In the rows, 128 means zero.
Each run below is a few steps of one of 7 hidden systems, one row a step.
run 1, R:
[[ 92 136 172 119 115 145  96 156 112 154 120 142  99 120 106 147 145 123]
 [127 124 150 154  83 116 108 147 161 110 156 134 140 136 113 146 136 100]
 [152 116 111 105 158  88 116 137 158  89 150 114 124 134 121 121 120 114]
 [106 133 115  86 168 139  99 137 114 140 136 127 109 122 143 142 113 124]
 [ 92 120 146 133  99 170  97 138 117 133 133 144 140 108 141 123 113  97]
 [137 110 146 146 113 120 120 137 147  82 117 152 129  97 123 101 144 113]
 [137 141 119 102 132 115 122 147 147  96 117 129  91 133 120 148 146 153]
 [118 133 139  96 100 146 115 143 122 137 141 107 109 158 119 144 100 131]
 [124  97 166 139 123 113 118 142 123 143 150 120 132 120 116 113 104  98]]
run 2, E, 9 rows:
[[125  99  70 138 119  78 146 150 174  88 127 131 164  81 147 119  93 122]
 [104 107 127 141  88  95 127 154 110 105 119  87 151 177  81  77 165 144]
 [116 149 179 126 124 155  73 133 108 157 161 125  92 167 107 160 156 113]
 [171 128 145 141 167 150 111 115 160 104 161 165 118  86 179 160 115  89]
 [125 102 100 122 133 115 150 136 140  68  82 145 149  86 136  73 139 136]
 [ 70 141 102  95  77 128 103 148 114 128 108 105 114 164  82 110 133 151]
 [150 146 146 115 124 125  99 127 148 143 187 106 106 173 118 179 109 108]
 [179 118 157 153 179 103 147 136 159 101 131 144 139 100 153 146 157 114]
 [ 87 113 124 147  99 140 129 164 111 103  76 150 142  91 138 106 157 149]]
run 3, R:
[[ 94 157 140 157 126 135 155 100 105 205  89 163 132 105 104 136 162 146]
 [154 152 113 196  82 137 140  81 150 126 144 130 149 160 115 133 163 134]
 [198 117 116 131 170 116 165  99 132  97 140  98 133 164 140 110 128 146]
 [139 134 119 100 175 143 171 127  98 174 113 116 126 126 158 153 100 155]
 [ 92 129 120 155  92 150 155 108 108 183 111 137 159 112 131 119 110 126]
 [142 123 130 179 122 113 146  90 129 112 116 137 143 125 106  80 163 134]
 [167 151 117 133 164 126 146 113 128 123 123 120 111 153 134 155 168 164]
 [144 137 122 113 117 162 159 119 120 155 136 105 143 162 150 159 104 135]
 [137 105 141 145 126 124 160 109 115 152 125 125 150 113 123  94  95 116]]
run 4, F (9 x 18):
[[ 91  99 199 161  99 104 118 168 133 162 117 170 116  46 110 127 103  90]
 [ 80 152  60  87 125 131 117 157 168 152 153 117 198 147 154 183 114  88]
 [180 147 105 109 176 111 161  81 114 119 132  79 123 213 104 113 160 169]
 [149 110 208 172 120 139  97 119  88 129 136 141  41 103 103 107 126 145]
 [101  99 128 143  93 159  95 172 144 111 147 148 164  74 190 150  87  83]
 [134 135  59  82 172  94 171 108 162 102 112 118 198 150 124  99 139 109]
 [132 166 146 113 119 112 128  84 121 137 111 134  62 160  47 108 165 164]
 [131 121 179 167  54 165 109 175 121 131 138 129  93 110 154 182 107 148]
 [140  89 109 126 171 102 163 173 139 126 127 109 191 101 188 143  99 111]]
run 5, X, 9 rows:
[[165 101 132 144 107  92 165 134 149 119 140 113 124 114 127 124  75 133]
 [142 151  83 133 131 116 118 117 149 108 139 125  89 130 127 157 131 168]
 [108 144 111 147 138 167 102 111 100 154 144 121 141 154 148 145 152 138]
 [140 102 165 149 124 160 141 117  97 142 125 130 143 112 148 104 105 114]
 [137 118 128 129 139 104 154 126 142 126 107 154 108  76 131 125 106 133]
 [113 146  91 126 158  92 136 133 135 147 122 124 133 129 116 143 154 146]
 [128 123 142 144 126 131 137 137  95 141 127 102 142 170 116 118 155 146]
 [139 117 149 145  75 145 142 143 131 118 121 125 120 124 133 136 110 142]
 [134 140  91 126 116 130 137 121 160 121 146 129 131 115 147 158  97 126]]
run 6, P, 9 rows:
[[143 123 108 121 168 137 142 133 105 151 146  90 148 155 168 156 115 143]
 [113 120 119 113 167  99 131 112  99 165 127 121 105 116 110 105 102 137]
 [104 132 134 150 108 138 129 105 121 144 105 164 127  89 111  97 133 123]
 [150 124 128 156 112 147 148 109 144 109 127 135 171 131 137 114 150 108]
 [167 132 131 128 166 120 139 120 126 115 136 107 131 160 135 136 156 138]
 [130 136 121 118 154 142 128 121 101 145 119 124  90 124 139 141 123 162]
 [110 113 116 129 106 139 145 126 110 142 109 124 133 114 130 108  98 142]
 [120 121 132 143 112 106 142 123 127 138 121 123 154 140 102 100 142 120]
 [135 145 142 152 136 130 125 116 132 150 140 136 137 141 123 150 160 122]]
run 7, L (9 x 18):
[[147 161 188 105  83  77 121 158 177 119 134 123  61 170  42 180 159 141]
 [126 114 140 175  54 146 104 197 142 126 146 125  88  83 184 210  74 156]
 [111  62  75 138 147  75 100 167 137  95 180  80 180 123 161  97  70  93]
 [110 138 140  65 201  72  68 143 153 102 147 139 103 140  67 114 165  84]
 [118 174 164 104  77 209  64 134 148 113 148 165  80 132 135 193 141 111]
 [184 101 119 163  58 165 143 125 166  59 157 114 170 136 177 122  80 103]
 [142 100 107  95 149  41 168 170 172  57  90 120 152 115  99  88 143 132]
 [ 58 154 132  58  97 118 104 197 121 147  92 118  88 144  79 165 152 159]
 [120 115 167 167  43 150 100 141 114 173 190  92 114 163 127 160  67 113]]
run 8, X (9 x 18):
[[142 131 165 153  93 171  88  88 112  96 145 141  85 147 104  88 142 120]
 [124 136 157 143 118 161 109 134 163 119 132 184 137  79 157 164 137  83]
 [137 122 113  76 213 112 145 131 138 126 128 131 161 117 151 126 121  94]
 [108 123 146  85 166 104 121 128  88 139 107 116  92 144  82  84 142 148]
 [ 81 123 157 156  64 109 106 168 129 134 110 137 133 120  86 121 157 122]
 [156 117 119 130  94 117 157 150 178  82 128 117 186 147 137 140 134 108]
 [173 154 113  72 136 149 141 103 148 100 141 111  98 173 121 144 109 143]
 [101 143 139 126 118 161  66 115 108 154 171 132  82 139 119 144 111 116]
 [116  93 143 168 142 139  85 138 118 110 154 143 156  93 161  98 125  82]]
run 9, L (9 x 18):
[[ 77  97 113 110 108  92  63 155  74 124 156  57  88 192  75  74 110 155]
 [125 110 242 182 129 115  73 160 115 163 176 134 111 125 105 160 162  81]
 [123 142  96 165 139 144 109 137 183 133 160 173 176  65 196 199 115  76]
 [147 139  28  65 172 125 121  90 163  59 151 109 143 162 141 107 112 118]
 [168 133 186  56 130 147 119 136 125  57 105 121  61 164  81  94 157 147]
 [113 111 204 145  29 181 138 179 125 120  86 151 128  93 138 143 122 131]
 [ 95 102  75 169  66  70 168 150 162 147 132 104 208 118 121 120  93 115]
 [116 141  87 118 174  20 121 142 149 153 148  95  97 155  68 146 145 156]
 [122 144 159 124 152 150  58 156  97 154 168 120  43 128 151 193 124 152]]
run 10, V:
[[150 140 180 151 116 140 127 151 145 121 139 130 161 160 128 164 188 104]
 [109 125  99 108 177  87 118 169 121 151 147  88 147 157 133 163 141 138]
 [109 121 110  84 125 142  97 120 114 131 147 121  80 120 125 113  60 131]
 [159 113 168 146 121 169 109 100 136  89 143 158 116 102 140  95 115  89]
 [113 116 126 174 143 109 118 143 130 115 116 138 174 117 136 111 191 115]
 [ 82 131  97 116  93  93 127 163 127 134 118  94 137 158 100 128 132 155]
 [165 130 155  93 110 125 135 116 143 110 141 115  75 151  93 127  94 140]
 [159 134 170 129 183 133 120 122 139 122 125 168 102  92 140 144 152 113]
 [ 76 139 107 118 135 142 111 159 131 148 116 145 168 108 152 152 153 105]]
run 11, E (9 x 18):
[[114 111 138 112 152 123 107 131 132 146 164 125 171 135 134 120 110  64]
 [138 135 134 140 129 121 133  88 155 110 124 161 151 119  96  88 161  90]
 [122 153 100 143 103 152 111  97 128 104 113 148  91 129 112 117 154 161]
 [149 140 105  96 138 152 117 131 126 107 140 108  95 150 152 156 109 155]
 [149 122 138  85 157 104 160 162 146 120 116 115 143 130 135 154 125 125]
 [105 123 147 142  94  96 149 167 145 142 108 135 148 115 107 139 139 129]
 [112 109 151 177  87 128 104 141 112 145 149 116 120 126 120 126 118 126]
 [139 107 149 148 164 139  92 113 100 123 158 124 120 122 141 104 123 106]
 [113 134 109 109 171 147 113 106 128 113 117 155 150 113 138 104 150 100]]
run 12, V (9 x 18):
[[138  96 145 130 138 170 146 109 103 143 115 156 120  60 172  98  61 114]
 [127 116 113 197  89 140 149 100 147 123 123 155 187  92 151 104 128  97]
 [121 139  83 176  95 102 156 109 128 131 116 105 162 167 103 111 169 165]
 [152 138 133 113 110 118 166 137 111 129 100  97  80 159 102 140 130 199]
 [174 132 167  90 150 136 174 141 144 123 104 148  92  94 145 169 105 142]
 [120 149 121 108 162 140 153 113 154 163 116 173 161  82 152 162 127  95]
 [ 86 150  98 135 111 161 126  93 113 189 140 130 168 145 128 131 125 108]
 [146 118 132 166 103 161 123 104  87 146 161  95 127 170 146 115 113 142]
 [165  90 126 167 145 124 139 140 102  97 128 107 116 113 170 115 120 166]]
run 13, F, 9 rows:
[[ 94 159 104 127 161 110 172 106 125 245 128 131 164 122 120 168 108 121]
 [116 157  86 169 160 150  99  84  83 189 166  96 119 176 142 153 148 160]
 [166 105 156 203 154 179  97  93  81 112 154 127 128 133 172  98 163 130]
 [135 116 141 147 152 170 110  91 136  96 117 195 147  58 161  90 137  78]
 [101 167  64  93 108 158 143  91 171  99  85 182 146  98 120 116 138 117]
 [127 164  93 128  73 131 182 119 144 126  67 137 118 143  97 140 160 194]
 [124 126 171 159 109 114 178 175 105 185  85 123 117 112 127 171 147 181]
 [ 94 112 144 130 166 138 139 164  84 215 134 112 163 119 163 168 113 122]
 [125 124 101 131 185 153 117  77  82 178 171 100 164 168 146 104 114 106]]
run 14, P:
[[121 100  72 168 144  64  98 112 158  38 127 137 146 107 100  41 168 112]
 [130 145 180 114 154 207  70 126  96  80 115 153 112 158 136 118 223 117]
 [196 126 176  71 124 201 184 133 119 129 117 115 111 143 178 170  68 135]
 [146 117  92 105 105  45 193 147 149 128 103  88  97 138  87 123  84 190]
 [ 45 154  87 167  67 111  79 145 111 161 118 122 119 146  85 134 178 161]
 [102 113 157 173  96 179  92 130 106 175 180 122 185 142 164 146 107  65]
 [171  93 164 134 205  69 149 132 152 143 164 131 152  94 138 126 101  73]
 [121 157  87 105 195 102 115 115 162  99  94 185  97  68 122 131 174 138]
 [127 144  87 101 105 216 102  87 119  60 114 145 119 134 159  90 127 134]]

Which system made each of these runs?
run 15, 2 rows:
[[ 77 138 103  88  59 203  81 105 121 108 139 134 140 151 121  94 103  91]
 [184  93 213 139  90 118 133 133 144 107 172 108 121 157  99 116  95  84]]
	P
run 16, 2 rows:
[[ 85 131 125 154  63 158  94 134 112 138 131 128 118 129 124 129 123 135]
 [146 115 115 161 112 135 144 109 153 113 149 137 173 116 155 119 110  92]]
	X
run 17 (2 x 18):
[[103  93 130 146  83  88  72 168 124  89 150 106  64 113 102  99  94 148]
 [ 85 101 147 167 114 107  56 194 126 113 161 119 146 128 135 143 163  95]]
	L
run 18 (2 x 18):
[[131 100 208 156  78 103 153  97 111 176 141 133 118 123  56  70  81  95]
 [171 117 146 177 112  59 125 166 207  76 143 154 102  82 123 170 139 124]]
	X
run 19 (2 x 18):
[[202 148 121 159 159 107 164  94 178  92 118 166  90  87 144 160 149 161]
 [109 171 106 102 192 147 123 141 107 182 122 125 121 142 157 202 166 157]]
	X
run 20 (2 x 18):
[[163  99 163 149 142 137 137 108 123  83 119 142 148 112 130  72 148 102]
 [157 145 124 119 157 118 152 144 149 113  99 150  91  97 142 170 145 166]]
	R
run 21:
[[189 152 169 102 170  75 169  73 192 106 127 173 117 118  61 105 152  81]
 [109 170  73 189 103 107 128 134 152 111  82 162  99  89 124 160 196 198]]
	E
run 22:
[[ 97 108 110 183 170  94 122 113  80 164 118 129 129 100 125  91 158 155]
 [102 127 113 144  37 150 123 167 130 107 108 115 115 124 137 139 110 166]]
	V
run 23, 2 rows:
[[214 135 220 173 164 154 150 111 129 152 138 165  65  84 161 196 131 139]
 [143 112  46 121 153 106 194 165 147  90  69 124 152  71 194 145 105 188]]
	P
run 24, 2 rows:
[[126 123 117 147 154  96 135 150 159 132 123 152 140  72 154 162 125 120]
 [132 128  96  98 186 102 150 134 111 130 108 103 143 153 135 121 153 149]]
	X
run 25, 2 rows:
[[120  84 126 195 142 116 111 129 120 136 155 141 169  77 168 101 109  87]
 [113 131  73 130 163 119 130 138 140  79  82 154 151  92 152 108 188 146]]
	R
run 26:
[[160 113 129 145  79 162 148 124 122 131 145 107 114 129 165 145  61 145]
 [138 133  77 150 138 136 111  92 138 127 154 137  97  97 157 138  83 142]]
	X
run 27, 2 rows:
[[144 153 137 113  71 186 109 136 142  95 134 128  74 140 143 179 108 154]
 [159  69 143 155  82 129 145 158 129  80 136  96 155 125 160  97  84 124]]
	L
run 28, 2 rows:
[[111 116 136 116 172 108 174 123  93 129  34 168  99  55 112  68 159 179]
 [ 99 146 173 120  29 141 181 168 163 157  77 165 152  98 103 171 120 120]]
	V
run 29:
[[128 151 110 111 134 147  97 151 135 133 161 113 110 153 155 193 126 134]
 [134 117 109  82 174 161 111 111 111 111 147 112 137 138 157 111 100 109]]
	V
run 30 (2 x 18):
[[ 56 184  80  59 111 161 143 142 141 170  77 161 141 112 122 176 130 140]
 [147 132 108 142  62 144 135  81 114 148 172  73 111 201 100 108  68 145]]
	L
run 31, 2 rows:
[[170 136  99 175 153 107 152  80 170 124 145 160 133  83 152 143 115 117]
 [128 138  60  99 178 130 119 121 118  83 104 125 114 125 155 113 155 170]]
	L
run 32, 2 rows:
[[136 116 191  90  86 124 147 192 148  74  70 147  93  98 105 126 142 146]
 [ 74 108 133 132  86  86  74 194 132 139 149 117  79  92 113 152  89 137]]
	E
run 33:
[[143 141 195 121 156 169  89 158 133  98 146 134 169 180 141 159 221  77]
 [ 79  98 119  99 194  79  91 193  93 163 154  78 165 156 134 137 137 109]]
	V
run 34, 2 rows:
[[127 124 176 175  42 195  98 158 122  88 123 141 124 127 161 147 147 133]
 [142 132  87  97 121 168 152 118 177 108 133 152 170  93 187 154  76  92]]
	X
run 35:
[[155 167 126 113 199 105 170 100 128 181 107 141 106 126 113 165 162 161]
 [127 146  93 158 104 146 181 142 137 164 105 132 164 104 174 187 121 158]]
	E
run 36:
[[141 109 160 126 165 146 180 125 115 163 110 146 197 102 160 122 119  83]
 [ 91 125  88 183 107  99 143 109 119 193 145 122 166 117 124 127 105 127]]
	V
run 37:
[[115 170  53 151 119 161 125  71 131 130 116 149 120 129 139 133 151 161]
 [173 139 103  94 122 171 164 111 119 105 124  94 117 177 155 139 103 166]]
	E
run 38:
[[107 103 103 144 147 115 141 130  75 153 117  89 148 154 127  87 135 161]
 [117 120 176 171 123 133 112 103 102 166 149 135 139 140 104 100 143  97]]
	F
